A single turn carries every row of the set below to another of its rows. Some are shown first; where does it send the rows asked next?
nez: [  3  -6  14 -21  -2   5   4  -3 -10  -7   4 -21 -17   6  -6  -1   8  18
  -2   0   7   9   5  23]
Midud: [ -2   2  -6 -18  -1  -1  20  -1  -3  -2 -12  -9   5   9   6  -3 -16  -9
   4   9  -4  25   5  -8]
lipim: [  9  -6  -2 -17 -22 -17  13  -4 -11   8  -5 -14   4   6   3  -7  -2 -16
   9  -3  -2   1  -4  -2]
vona: [ -3 -10   5   1   9   4   3   8 -10 -11  -9 -27 -16   4  -9  12  -2   1
  -6  16   6  25   5  12]
Zeg: [  4 -19  18  -4   1   2 -21  -4   9  10  -5  -2  -4 -20   6   4   3  -2
   3  12   0   4 -17  -6]
sigid: [ 12  15  -4  19   0  -1  -5   1  15 -11  15   8   1  -1  -1   4  -1  -7
 -11   2   7  -4   0   3]
repat: [  3   7  13 -13   1  -3 -12 -15  20  -3  -2   8  -1 -10   0   3   7 -16
  13  14   0   9  -8  22]
Fetu: [ -4  11   6   2   0  18   3  -3   6   2   7  13  -6   8 -10  16   5  -7
 -16   5   5  -6   7  -1]
zosil: [  9 -13  22  -2   8  -8 -16   1  12   7  -2 -12  -9 -20   0  -8   3   7
   6  18  12   2  -2 -12]
Viv: [ -2  11 -17 -17  -8  -9  11  -1   7 -16   4   1  -1   3   7 -15  -5  -5
   7  -9   7  14  -5  -4]
reze: [  6 -14  11 -10   1   2   4  14 -14  -8   4 -17 -19   8  -5 -14   2  17
   1   0   9  20  -6   8]
defuv: [ -2   6   9   0  10   7  -6 -23  16 -11  -4   3 -12  -3  -5   8  16 -15
   4   9   0   5   2  19]
legod: [  2  20  11   0   2  -1   2   8   0  -5   7  11  -6   7  -5  10  -6 -16
 -11   7  17  -6  14  -6]
tumav: [ -1  -4  -6 -17 -14 -12   4 -12  -2   8   2  -7   8   4   7  -8 -12 -19
  14  -7   3   4   3   5]
lobun: [  8  -2  14 -19  16  -7   0  -1 -15 -10   0 -20 -18   0 -11  -8   9  15
   1   9  15   7   0   9]
puda: [  0   6   8 -21 -10   2   0 -12  21  -5  -2  -2 -10  -3   1  -7   6 -14
  24  11   4  13   6  17]
mifu: [ 15  -4  14   3   2  -7   0   6  14   1  -6  -3  -7 -23  12 -11   8   8
  15   1  -1   5 -16   1]
Gete: [ -6   4   8 -15  -3   8  -2 -22  17 -17  -1  -5 -16   2   1  -2  16  -7
   5   8   5  16  14  18]
Fudeb: [ -2   3  12  13  -3   7  10   2   4   8   0   1 -13   8 -13  19   1  -7
 -20   4   6  -1  -1  -7]
Fen: [ -4   6  -2 -11  -4 -21   7  -5  -3  -5  -6  -3   5   1  11 -10  -7 -19
   5  -8   8  -3  15 -10]
zupug: [ 10  -3   2   2   3   6   0   4  -7 -21   5 -15 -32  -2  -2  -3  13   5
   1   1  15  15  -5  12]
pap: [ 17  -7  16  -6   2  -4   2   8   2   6 -15  -9  10 -14   8   1   1   6
   7  24 -16  10  -2  -3]
Pireb: [  9  -4  13 -18  -8  -1  12  -6 -10  -5   5 -20 -13  13  -7   2   1  17
 -17   5   8  18   0  10]
bida: [ -1   3   0  16  -4   7   2  12   0  -9  11   6  -3  17  -8   4  -3  -9
 -17   0   5   0   8  -6]
lep: [  0 -17  12   1  -8 -14 -14   1   7  12  -5  -9   6 -15  -2   5   5  -1
  -9  12  -2   4 -19  -9]
sim: [ 15 -21  19  13   7  -4 -13   8   0   4  -1  -5  -1 -13   3  -8   9  10
  -1   7  -3   4 -14  -7]
Kud: [  5   0  -3  -7  -7 -15   8   5  -5  -1   0   5  13  10   6 -15 -15 -12
   5 -11  -4   5  -5  -7]
gab: [  4   5  -1  16   1  -1  -1  10   1  -1   0  -6  14   2  -9  16   2 -11
  -9  22  -5   0  13   7]

vona -> gab
mifu -> Viv
nez -> Fetu
Now find these:
lep -> lipim
legod -> zosil
sim -> Kud
defuv -> repat

A single turn carries every row of the set below to another of its rows. Some are shown first; where does it send the rows asked next?
Tid: [ 11 -12  16   5  -1   3   0  15  -6   3 -21   7 -15 -27 -11  20 -19 -12
  -5  -7 -14]
Vefu: [  2 -14 -13  -7  10  -7  -7  20   3  10  -6  -7   1 -27   1   9   0 -14
   1  -1   3]
tano: [ -5   3  -3  15   5   9   5  17   6   3  -4   9   8 -39  17  13  -7   0
 -13  -7   1]
lipa: [ -6   1   9  12  23 -12  16   4  -5  -8   5   7   0  -1  15  19  -7  10
   0   2   5]
bas: [-13  -5  21   8   4 -18  -3   9   3  -8 -20   2   6 -19   9   2   5 -30
  15   4 -10]
bedo: [ -1 -12  -4  20  -4  -9  12   7   5  -2  -5  15 -10 -28  -4  22   8  11
 -11 -11  -2]
Kepu: [  2   4  -7  21   4  -9   6   9   4  -6 -21   1 -13 -32  -6  24 -26  -8
  12 -24  -2]
Viru: [  8  -6  -4  29   4  -5  12   4  -1  -7 -17   3  -8 -32  -2  27 -25  -6
   8 -23   0]
tiva: [-17 -11  12 -11   7  -1  -1  -9  -8  -1 -10  -1   3 -25   8   8   3  -7
  -2   0  14]
Zifim: [ -9  10  17  28  30  -8  -2   1 -13  -6 -12   8  -7 -15   3  18  -2  -3
  -3 -20  -6]
Kep: [ -4  -7  10   3   3 -21   8 -13  15   5 -12  -5   8 -15  -3   9  -1 -30
  11 -10   1]
zim: [-13   1   9  19  20 -10  20   5  -5 -11  -4  10  -4  -2  13  10 -11   9
   7   3  10]
sil: [  5   3  14  19  22 -21  11  12   0  -7 -22   4  15   1   5   6  -4 -25
  -9 -12   4]
giti: [  4   6  24   6 -14 -14   1  14   2 -17 -30  -1   3 -17   1  10  -8 -21
   4 -21   1]
Zif: [ -2 -13  -3  -9  11 -16  -3  26   4  12 -12  -6   2 -25   0  11   1  -8
   5   5   6]
Tol: [ 11  -4  14   9   0  -2  14   9   0 -24 -11   4   5 -11  -8   9 -18 -28
  15  -6 -11]
subef: [ -2   9  21  16   6 -25  -1  -5   8 -12 -21  15  -7  -2   0  -2 -12 -16
  -4  -3  -4]
Lapef: [  3   0   1  11  21  -9   7   7   6 -17   6   4 -14 -42   8  21  -1   0
  -8   4  -4]

Tol -> sil
Lapef -> tano
giti -> subef
Now find these:
lipa -> Vefu
Zifim -> tiva
zim -> Zif

